First come named turns, each shown by rows before and after it. For each pair of rows after them, which turns, in which order, take the first row to the second? The first pair is done for you.
turn J:
[-0.23 -1.34 -0.58 -2.59  0.60 -0.09  0.50  1.22  0.30  2.33 -2.40 -1.19
  1.02  2.50  1.56  2.20  1.71 -0.46  1.05] => [ 0.47  1.75 -2.67 -0.65 -3.24 -1.32  0.86  3.24 -0.17 -1.14  1.00  0.84
 -1.32  1.63  0.10 -0.60 -1.09  0.46 -0.65]
[-0.46 -2.63 -0.32  2.32  0.64 -1.40 -0.47 -1.88  0.82  1.63 -2.14 -0.84
  0.98  2.85 -1.88  1.84  0.57 -0.98 -1.57] => [-1.19 -1.54  0.03  0.88 -2.76  0.64 -0.83  1.60 -0.60  0.01 -0.77 -0.93
 -0.87  4.41 -0.14  2.46 -0.97 -0.77  0.38]
[-1.98 -1.78  1.31 -2.41 -0.69  4.49 -2.81  0.29 -1.95 -2.90 -2.16  0.50
 -0.50 -0.82 -0.72  2.75  0.44 -3.24  2.08] => [-0.01  0.95 -1.26  1.50 -2.31  0.87 -1.59 -0.64 -0.99 -5.05  0.51  2.50
 -2.11 -2.03 -3.19 -0.95 -1.75 -2.84 -1.13]
turn V:
[-0.05 -2.95  1.41  0.21  2.12  1.15 -0.76 -3.09  0.87  1.21 -2.55 -1.00
  0.69 -2.39 -1.52  1.34  2.13 -1.85  0.54] => [-0.18 -2.06  0.93 -1.17  1.03  2.12 -1.47 -1.67  0.21 -2.01 -2.27  0.45
 -0.70 -2.63 -0.76  1.46  2.87 -1.99  0.37]
[-1.18 -1.25  1.16 -3.52  0.97  2.96 -0.57  0.64 -0.83  0.41 -3.59 -0.18
  1.55  0.87  2.96  3.29  3.12  0.65  2.18] => [-2.65 -1.31  2.16 -1.26 -0.67  4.11 -1.81  1.64 -1.37  0.80 -2.65 -1.31
  0.51  0.73  2.34  2.98  0.25 -0.06  3.53]
[-0.68  0.20 -1.41 -0.52 -0.53 -0.57  0.60 -2.43  0.33 -2.80  0.79  1.86
 -3.14 -2.61 -2.00  1.58  2.58 -1.58 -1.25] => [-2.17 -0.54 -0.55  2.84 -1.58 -0.21 -1.10 -1.85  0.17  0.69  1.53 -0.32
 -3.26 -2.08 -2.66  0.90 -1.34 -2.27 -0.25]
[ 2.22  1.58 -1.66  2.30 -0.72 -2.09  0.96 -1.09  1.11 -1.59  2.02  2.09
 -0.75 -2.44 -1.50 -2.22 -0.21 -0.21 -1.78] => [ 1.97  1.55 -1.25  3.44 -1.19 -1.59  0.58 -0.69  0.23 -1.86  2.31  1.75
 -0.81 -2.61 -1.87 -2.50 -1.18 -0.24 -1.26]
turn H:
[ 0.77  0.60  0.11 -0.76 -0.07 -1.05  2.20  1.34  0.90  1.99 -0.36 -1.20
  1.36  1.68  1.11 -0.28 -1.03  1.39  0.55] => [ 0.31  0.93 -0.98  1.23 -0.62 -1.09 -0.02 -1.02  0.34 -2.60  0.43  1.05
 -0.87 -2.07 -1.85 -0.92  0.58 -0.70 -1.04]
[-2.51 -0.23  0.10 -0.29 -1.83 -0.74 -2.45  2.29 -1.34  2.42  0.53 -0.34
  0.16 -0.29  0.25 -1.21 -3.02 -0.81  2.90] => [-0.03  2.04 -2.01 -1.41 -2.52 -2.94  0.30  2.73 -1.06 -0.04  1.25  1.73
 -0.42 -0.37  0.70 -1.93 -1.96  0.89  0.48]
[-0.86 -2.78  0.89 -1.89 -0.22  0.60 -1.72  1.65 -1.38  0.13 -1.09  0.82
 -1.02  2.12  2.00 -1.11  0.94 -2.64  0.41] => [ 0.28 -1.64 -0.28 -3.29 -0.44 -0.59 -0.19  1.53 -0.70 -0.92 -0.17  2.19
 -1.37  2.54  2.11 -1.86  1.08 -1.34 -1.13]
turn Z:
[ 1.47 -0.77 -0.43  0.96  1.48 -1.91  0.02 -1.19  0.25 -1.67 -2.20 -0.15
 -1.92 -0.93 -3.04  0.68  2.84 -2.60 -1.97] => [ 2.89  0.17 -1.53  2.72  0.42 -3.84  1.91 -0.04  0.86  1.08 -0.86 -1.24
 -1.62  1.20 -2.31 -1.31 -0.17 -0.56 -2.27]
[ 0.16 -0.81  1.15 -1.46 -1.92  1.57  1.24  0.96 -0.33  0.64 -1.52 -0.91
  0.22  0.04  1.29  1.79  1.68 -1.12  0.88] => [ 0.63 -0.04  0.70 -0.79 -2.46  1.05  1.93  1.21  0.15  1.93 -0.59 -1.22
  0.92  1.06  1.62  0.71  0.70 -0.22  0.87]
[-1.13 -2.89  0.03  2.43  1.43  3.80 -2.46 -1.22  0.95  4.20  0.36 -2.80
 -0.98 -1.17  0.16 -0.81  0.81 -1.15 -0.60] => [ 0.12 -2.57 -0.24  0.51  3.58  2.55 -0.92 -1.83  1.65  4.25 -0.78 -2.36
  0.37 -0.65  1.71 -0.46  3.10  0.06 -1.70]
Then:
Between the rows of a pair lie 2 to 3 turns.
[ 1.52  0.21  0.17  1.25  1.59 -1.69  1.42 -1.55  0.09  0.44  0.61 -1.75
 -0.33 -3.46 -1.23 -0.75  2.52 -2.12  0.16] => [ 1.56  0.66  0.59  2.24  1.07 -1.70  1.74 -0.57  0.33  2.89  0.79 -2.61
  0.43 -2.05 -0.54 -1.15  0.79 -1.18  0.80]
Z then H
[ 0.79 -0.39 -1.20  0.64  1.65 -0.19 -0.07 -2.06  0.07  1.30 -0.87  0.29
  1.10 -1.60 -1.33 -0.43  0.50 -0.74 -1.38] => [ 1.27 -0.41 -0.88 -0.14  1.33  0.23  1.13  0.17 -0.01  3.21 -0.29 -0.43
  1.58  0.75  0.41 -0.03 -0.49  0.35 -0.67]
Z then Z then H
[ 5.44  3.62 -0.38 -2.68 -2.68 -3.12  1.92  1.02  1.78 -3.95 -0.94  0.22
 -2.57 -1.46  0.34 -4.37  2.24  1.65 -2.70] => [ 4.60  4.01  0.54 -1.19 -4.58 -1.67  1.62  4.42  1.33 -0.45  0.15 -2.32
 -2.03  1.31  2.04 -5.26 -1.47  2.14 -0.27]
Z then H then H
[ 1.46  0.05 -0.77 -0.20  1.82 -1.41  1.38  0.01  0.39  2.88 -0.11 -0.81
  0.63  2.06  2.03  0.21 -0.90  2.27 -0.15] => [-0.58 -2.04  0.91 -1.61  2.57  1.38 -1.51 -0.83 -0.79 -0.69 -1.81 -0.12
 -0.61 -0.59  1.13  2.81  1.47 -0.39  0.89]
H then J
[-3.20 -2.41  1.27  1.47  2.08  0.69 -4.19 -4.85  0.05  1.42 -0.69 -0.14
  1.99 -2.49 -2.59  0.81  3.53 -3.78 -1.03] => [-1.15  2.47 -0.92 -5.80 -2.79  2.03 -0.89  2.55 -1.53 -3.64  1.46  2.43
  0.07  2.16  3.41  0.57  2.86  0.16 -0.54]
H then V
[ 1.36 -0.32  0.43 -2.48  1.65  0.23 -0.60 -2.57  0.26 -1.78 -1.69  1.57
 -0.92 -0.93  1.71  1.95  3.38 -0.68  0.00] => [ 2.12  0.64 -0.69 -0.90  0.92 -1.13 -0.34 -3.15  0.57 -3.03 -0.81  2.74
 -1.53 -1.72  0.43  0.27  2.60 -0.88 -1.60]
J then J
[-1.86  0.02  0.41  2.20 -4.28  0.94 -2.23  3.22 -1.79 -0.80  0.15  1.05
 -1.01 -0.79  0.03  1.30 -4.98 -1.75  1.92] => [-1.35  0.85 -0.52  2.15 -4.87  0.23 -1.83  3.03 -1.56 -2.50  0.98  2.62
 -1.32 -1.50 -0.25  0.64 -4.70 -1.77  0.32]
H then H
